Each named move below is a turn or a mirror, shown by a few rows before and after it. Which moves, in which order, take the first row of each later pair to the second? The first pair is answered.
k886 (before -> after):
[ -5  11   1  -5   5  16  44 -16] -> [-17   8   7 -15   3 -23  21 -28]
[ 32  -9  11  -4 -10  39  30 -47] -> [ 10 -13  21 -22  -9 -19  -1 -60]
[-12 -13 -14  14  -9  -4 -11  18] -> [-12 -10 -17  14  -6   0  -8  22]
k750 (before -> after):
[-14   1   2   2  11  20  15 -14] -> [-19  -5  -3  11   7  16  11   2]
[ -9   6  -4  -7  -6 -11 -17   8] -> [  2   8   4 -11  -1  -6 -14 -12]
[ -4  11   8 -21  12  -8 -30 -22] -> [ 15   8   9 -16  11  23   2 -30]
[ 24  28  15 -13   4  41 -28 -31] -> [28 19  2  7 -5 60  0  3]
k126 (before -> after):
[ 21   5   5 -15  28   2  -5 -37] -> [ 14  16  -5 -10  30  18 -30  -2]
[ 49  37  21 -19   0  40   0 -27] -> [ 44  39  17 -14   4  51 -19  -9]
[ 29 -14 -20   4  -2  30   9  12] -> [ 31 -17 -21   0  -2  24  21  -2]
[ -5  -7 -12  12  -9 -15   7  38] -> [ -4 -16  -4   7 -13 -30  29   9]
k351 (before -> after):
[ 29   4  -2  -9  19  13   4 -24] -> [ 33   8  -2  -7  18  13  -6 -19]
[-19  -5  -7  21   6  24  22  21] -> [-24   7  -4  13  11  25 -10  27]
[  8   1  23 -17 -22 -37 -21   2] -> [ 13 -13  21 -14 -28 -33  18  -8]
[ 27   5  13 -23  19  -6 -12 -20] -> [ 29   3  14 -22  15  -7  -1 -25]
Pairs:
(two moves a pair)
[ -2  -3  16 -23   1 -59 -22 -33] -> [ 10  22  -9   1  17  31 -50  41]
k750 k126
[-18   5 -11  -6  -4 -15  -8  37] -> [  6  18   6 -32   7  -9  -4 -24]
k750 k750
[  0 -11  -5  23   2  14  17  37] -> [-18 -20  12   7  -3 -43   3  13]
k886 k126
[ 13  -3   1 -17   1  24   9 -30] -> [-12 -14 -14   7  -6  17   3  32]
k750 k750
[ 44  27   2 -13  30  59 -15 -32] -> [-17   0   8 -19  16 -57 -64 -22]
k750 k886
[-12 -21 -11  28  -7   1  22  24] -> [-22 -17   5   4  -2 -42  -3 -10]
k886 k750
[-27 -12  12   9 -23 -20 -35  21] -> [-16   7  21  -7  -9 -18 -48 -11]
k750 k126
[ 22   1 -17   1  -7  34   9   7] -> [  2  -6   0 -18  -9 -30 -11 -28]
k126 k886
[  2  -4   2  -2  15   2 -24  31] -> [ 20   7  15 -19  21  10 -15  -7]
k750 k750
[-12  -9  12 -17 -20 -29   9 -11] -> [-11  -8  -4   3 -22   4  18  35]
k886 k750
[-24  33 -23   5 -13 -20 -46  19] -> [ 20  45  -8 -13  -7  23  -4 -51]
k750 k750
[-23 -19  -5  20 -16 -45 -37  29] -> [ 22 -32  -3  22 -30  -4  54 -22]
k886 k126
[ 34   9   6  10  -6  18  27 -40] -> [ 29   0   6  17 -13   7  41 -30]
k886 k750
[ -6 -25  11   8  11 -35 -23 -17] -> [ 13 -11  -2  28  16  35  -7  19]
k126 k886
[  5   7   7 -14  -8 -32 -10 -24] -> [ 13   7 -12  17 -12  16  14  32]
k886 k750
[ -1 -37 -23   7 -14 -71  43   5] -> [-17 -13 -33  15   6 -44 -29  64]
k750 k126
[ 27 -17   1 -29  -9   9  34 -12] -> [ -8 -28  -6 -19 -14 -33  15  12]
k750 k886
[ 23   3 -12  11  17  47  28  20] -> [ 12   1  10 -23  17 -28   9 -44]
k886 k750
[ 27   5   7   4   1  32  43 -17] -> [-19  18   6  -1   8 -14 -48  33]
k886 k126
[ -2  -4   8 -16  13  -5 -24 -13] -> [  4  -5  -3   0   8  31 -10  13]
k886 k750
[ -3 -36  -9  -5 -14 -15  18 -18] -> [ -3 -23 -22  11 -10  24  -4  29]
k886 k126
[ -3   4  -5 -19 -10   1  -6 -55] -> [-10 -10 -31  14 -22  32  26   6]
k750 k750
[-33 -49  -9  28   2 -39   1  50] -> [ 19 -22 -10  33  15  59  27  35]
k750 k886
[ 12  13  -7  20   4  42 -31  54] -> [ 15  32  12 -11  18   9 -67   1]
k750 k750
[  3   0 -16   4 -16   8  54 -37] -> [-33 -10 -26  11 -21 -43  30  -9]
k750 k886
[-19  -1  -8  22   3  -1 -41  12] -> [  9 -14  -6  23  -3  27  22 -24]
k126 k886
[ -1  23  19  -3   9 -15 -21 -10] -> [10 18  6 14  6 27  3 20]
k886 k750
[-17  -4  -8  12   1 -21  -9  24] -> [-15   3  -4   5   3 -19 -21  20]
k886 k750
[ 24   8  -1 -18 -11  31  -3   4] -> [ 21  -5   4 -17 -16  14  26  -9]
k750 k126
[ 19   0  20  -8   8   0  -9 -30] -> [  7 -12   0  21  -2  21  23  18]
k750 k750
[-18 -17   1 -12  -8 -58  19 -22] -> [-21 -18 -24  21 -16  -3  29  44]
k886 k750
[-14 -11  -2  18 -18  23  28  29] -> [ -6 -15  10  -3 -14  -4  42 -22]
k351 k126
[ 20 -13 -24  24 -23  55  25   6] -> [ 24 -17  -2  -1 -25  16  26 -60]
k351 k126
[  8   6  11  -8  13  16   8 -19] -> [-16  -3   9  -8   7 -23  -3  -8]
k750 k886
[ -4  -3   2 -10   2 -26  33 -32] -> [-13 -17 -12  10  -6 -15  43   5]
k750 k750
[ 20  40  22  -1  -5   4  19 -32] -> [ -4  25  -3  33 -18   4  23  39]
k750 k750
[ -5 -33  -3   4 -27 -24  -1  18] -> [ 12 -19  13 -16 -24 -27  -1 -28]
k750 k750
[ 23 -12  -2  12  -7  38  49 -16] -> [-32 -21 -10  18 -10 -29 -20  42]
k750 k750
[  9 -30  -2  16 -15  -5  87 -14] -> [-33  -4 -19  28  -2  -7 -19  82]
k886 k126
[  5  -2  -5  -6  16   4  15 -20] -> [ -9 -14  -9  -2  13 -20   4 -10]
k750 k886
[-27 -17   3 -25 -21 -45 -16  -9] -> [-18 -12 -18   0 -17  15  -4  49]
k886 k750
[ 24 -17 -15  18 -10  47  75  15] -> [-44 -33 -20  18 -15 -46  -3  63]
k750 k886
[-23 -15 -28 -10   5 -22   7  42] -> [  8   2 -27 -11  15  36  21  34]
k750 k886
[ -5 -20 -16  22 -11  21  34  43] -> [-19 -17 -15  19  -5   7   0  61]
k750 k886
[-21 -15 -10   4 -13 -52  -1  10] -> [  2  10 -26  17   2  20 -12  51]
k886 k351
[  8 -16  -1   4  -3 -13  55 -17] -> [-29  -2  -8   6   9 -35 -23  36]
k126 k886
[ 29   6   6  -6  -6  14  31 -12] -> [  6  18   0  -1  -2  -7 -35  31]
k886 k126
[  8  -2  -7  13 -11   6  14  15] -> [  3   3   3  -5 -10 -27  -4 -14]
k886 k750
[-10   1   7  -9  10 -37 -41 -10] -> [-20  -1  -6   6   4 -15 -40  33]
k351 k126
[ 16 -21   8 -11 -14  -9  61 -37] -> [-27 -33 -10  13 -22 -41  30  31]
k750 k750
[ 28  -1  23 -15 -10  35   9 -22] -> [-10 -12   2  10 -18  14  -7  46]
k750 k750
[-17 -23 -14  18 -11   7  24  38] -> [ -6 -28   1   2 -14 -16  45 -15]
k351 k126
[  4   0  14   2 -17 -40   9  10] -> [ 26   3  12   5 -13   5  33   8]
k750 k886
[-26 -22 -12   7 -11 -43 -10  43] -> [-21   1   1 -16   3 -49 -42  14]
k750 k126
[  0 -21  -5  -4 -10 -20  40 -17] -> [-17 -23  -9   2 -12 -37  24   2]
k750 k750
[ -5   7   8  -7  13 -36 -29 -32] -> [ 15  20 -14  14  18  40 -13  14]
k126 k886
[-25  23 -26  14  14  23 -57  74] -> [ -5 -15  12 -21 -10 -62  38 -75]
k886 k126
[ -5  18   8 -17   4 -24 -27   1] -> [  2  19  -6   1   2  25 -15  29]
k886 k750
[ 10   8  20  12  -4  -1  23 -13] -> [ -7  15  24   9  -4 -15 -16   9]
k126 k886
[-15  13 -12   4  11   1 -55  61] -> [ 34  35  16 -34  26  21 -38 -36]
k750 k750
[ -5  28  -9   8  13  33 -42  40] -> [  4  35  13 -17  19   6 -53 -17]
k886 k750
